Rotation paths and how fast each direction turns (degrees a step)
Each turn is a multiple of 5 degrees from 10 to 175, or 0.
Each row of a path follows its step; steps can be skipped.

step 3: 1.527 -2.044 -2.650 -0.629 0.811 0.573 0.763 0.126 0.390 1.066 -0.269
 0.747 1.368 -1.589 0.401 -0.479 3.138 -1.709 -0.820 -5.739 1.498 -2.337
 -2.075 0.639 0.297 -0.897 -0.704 -1.431 -1.060 1.605 -1.011 1.820
 -3.378 -0.359 -1.997 -0.715 -0.501 -2.045 -1.739 -1.487 -2.371 -1.204
 -5.145 0.138 -0.375 -1.693 1.538 -0.386 0.443 3.137 0.999 0.795
step 6: -1.241 -0.845 -2.709 -0.210 -1.797 3.393 0.722 -1.911 1.639 1.714 0.632
 -0.368 1.469 -0.596 -0.573 -0.325 0.771 -3.010 -0.098 -0.239 0.861
 0.209 -1.202 2.987 0.583 -1.393 1.488 -0.304 2.716 -0.929 -0.040 -1.250
 -3.352 -0.558 -3.079 -1.817 -3.396 -2.414 -2.363 -4.004 -2.543 -0.470
 -2.480 2.889 1.440 -1.921 -0.860 0.975 -1.914 0.691 -0.153 -1.077
step 7: 1.118 2.325 -0.238 -2.342 -0.912 2.210 2.704 0.559 -3.004 2.523 -0.584
 -1.164 0.629 -0.559 -0.048 0.211 -2.616 -2.437 1.949 -3.613 -1.039
 -3.188 -2.433 -0.531 1.364 -2.276 -0.280 0.110 1.803 0.677 0.517 -0.333
 -1.602 0.614 0.902 -1.370 -0.496 3.923 -4.409 -0.590 0.030 -3.822
 -0.503 -0.200 -0.216 0.892 -0.766 -1.115 -2.334 1.587 1.050 -0.730
step 8: 1.733 2.152 -4.572 -2.899 -1.604 -0.388 4.587 -0.166 -0.063 -3.206 1.721
 0.638 0.371 -1.414 -1.199 -1.337 0.714 0.875 -0.679 -1.181 -0.116 0.472
 -1.118 1.078 -1.171 -3.091 0.545 -0.175 2.330 0.637 -3.565 -0.689
 -2.368 1.513 -4.618 -1.396 0.220 -0.066 -0.014 0.607 2.268 -0.496 0.077
 -1.119 1.099 -1.178 0.460 -0.851 -2.152 0.285 2.116 -0.574
step 11: 2.335 0.424 -2.600 -1.540 0.891 1.575 3.370 -1.946 -0.677 0.501 4.768
 1.558 3.015 -0.261 -2.280 -0.651 0.016 -0.629 -2.665 -2.897 -0.089
 2.206 1.096 -0.494 -1.813 -2.717 -0.608 -1.275 0.983 1.626 0.691 1.390
 -3.459 0.032 -2.270 -1.011 0.921 -0.390 -0.885 1.378 -1.714 -4.158
 -0.580 0.725 -0.160 -0.923 -0.187 -2.507 1.167 1.268 -0.082 2.131
step 12: -0.077 0.407 -4.795 -0.721 -2.475 3.205 2.623 -0.809 -0.196 0.338 -0.739
 0.581 1.063 -0.699 -2.980 -0.021 2.369 -3.192 -0.577 2.675 1.006 -0.059
 -1.235 0.252 1.800 -0.991 0.434 -0.490 3.073 -0.479 1.192 0.726 -3.144
 -0.577 -0.327 -0.510 -2.310 0.017 -1.648 -3.094 -1.332 -0.184 -1.814
 4.288 -0.108 -1.736 -1.629 2.123 -2.471 -1.132 -0.382 -0.342
step 13: 0.879 4.074 -0.811 -1.506 1.140 2.509 1.061 -2.810 -1.814 3.488 0.601
 -1.062 -0.938 -1.218 0.122 1.095 -0.783 -2.099 0.873 -2.976 -0.523
 -1.202 -1.475 -0.638 1.618 -1.758 -0.784 -1.954 1.638 1.359 0.110
 -2.157 -2.364 -0.704 0.267 -1.178 0.510 2.135 -3.386 -2.476 1.814
 -3.786 1.154 -1.175 1.435 -1.485 0.541 -0.410 -1.743 0.737 2.342 -3.137
step 14: 0.390 1.023 -2.919 -1.942 -1.260 -0.539 3.999 -0.273 0.198 -1.537 0.005
 0.648 0.266 -0.371 -1.448 -0.658 -0.918 0.276 0.379 -2.264 -0.368 0.825
 0.921 3.119 -2.202 -1.558 0.625 -0.615 0.688 0.781 -2.966 -1.925 -5.122
 1.256 -3.626 -2.635 -0.228 -0.790 -1.297 0.262 -0.665 0.110 -2.730
 0.736 0.900 -0.624 -1.000 -1.641 -2.173 2.157 4.450 0.342
step 15: 1.193 0.102 -3.884 -3.066 1.957 2.321 1.082 0.575 -3.525 -1.178 -0.676
 -0.458 0.156 -0.488 -1.395 -1.663 2.888 -2.884 0.894 -1.498 -1.646
 -1.420 -5.344 -1.309 0.697 -1.310 -1.910 0.552 -1.313 1.237 1.563 2.531
 -1.251 -0.351 -1.345 1.081 -0.954 0.507 -2.169 0.367 -0.194 -0.188
 -4.133 1.136 -0.558 -1.580 -1.297 -0.428 -2.552 1.180 0.623 0.222
step 16: 2.197 2.949 0.067 -0.452 0.431 1.937 2.280 1.014 0.494 -0.262 0.375
 0.551 0.183 -2.220 -2.500 0.448 1.113 -0.033 0.040 1.819 1.454 -1.179
 -1.355 -1.585 1.859 -1.553 2.211 -0.841 -1.150 0.548 -0.879 -0.883
 -4.405 0.691 -1.978 0.166 1.896 -0.999 -2.171 -1.737 3.443 -3.053
 -0.212 -3.135 3.330 -4.765 -0.589 0.647 -1.705 0.953 -0.263 0.241
0.571 -0.923 0.336 0.692 -0.391 -0.512 0.128 -0.232 -0.032 -1.181 0.589
 -0.134 -0.855 -0.629 -0.347 0.385 0.149 -0.453 -0.942 0.653 0.764
 -0.922 0.202 -0.102 1.022 -0.958 0.325 0.139 -0.470 0.404 0.660 0.375
 0.534 -0.955 0.106 0.045 0.172 -0.480 -0.499 0.368 -0.097 0.223 -0.165
 -0.561 -0.112 -0.448 0.386 -1.074 0.079 0.525 0.646 0.745 => 55
0.905 -0.442 -0.483 -0.511 0.081 -0.170 0.712 0.515 -0.692 -0.703 0.815
 0.587 0.212 -0.295 -1.475 -0.901 -0.163 -0.199 0.192 -0.086 0.177 0.045
 0.445 0.187 -0.093 -0.152 -0.762 1.109 0.322 0.303 0.268 0.651 0.211
 0.703 0.153 0.315 -0.452 1.157 0.472 0.137 1.017 0.311 -0.465 -0.189
 -0.571 0.872 -0.237 0.180 0.204 -0.324 -0.904 0.458 => 100
0.534 0.209 0.620 -0.420 0.046 -0.254 0.962 0.321 0.125 -0.997 -0.041
 0.480 1.524 -0.914 1.429 0.310 -0.022 -0.096 -0.476 0.248 -0.288 -0.368
 -0.774 -0.478 0.405 0.436 -0.007 0.593 0.230 0.149 -0.310 0.264 0.164
 0.904 -0.218 0.580 0.585 -0.100 -0.503 0.325 -1.004 -0.324 0.018 0.737
 -0.893 -0.033 -0.788 -0.426 0.348 -0.519 0.130 -0.297 => 95
0.384 0.548 -0.705 0.653 -0.229 -0.269 -0.406 -0.812 0.079 0.359 0.263
 0.624 0.237 -0.713 -0.274 -0.168 0.324 0.480 0.022 -0.316 -0.053 0.337
 1.020 -0.201 0.783 0.627 -1.072 -0.380 0.804 0.121 0.803 -0.818 -0.574
 -0.519 0.880 0.696 0.781 -0.239 -0.048 -0.461 -0.128 0.478 -0.384 0.847
 -0.984 0.236 -0.039 0.442 0.620 0.742 0.996 -0.139 => 45
-0.203 -0.665 -0.269 -0.336 -0.840 0.256 -0.941 -0.614 -0.250 -0.873
 -0.003 -0.176 0.432 0.337 -0.067 -0.108 -1.204 0.080 0.293 0.240 0.327
 -0.640 0.073 0.803 -0.724 0.398 0.436 -0.421 0.349 0.666 0.530 0.253
 -1.104 1.309 0.978 0.034 -0.401 -0.485 -0.072 0.377 -0.474 0.181 -0.506
 0.360 0.888 -0.598 -0.143 0.045 1.086 -0.264 0.279 0.579 => 135
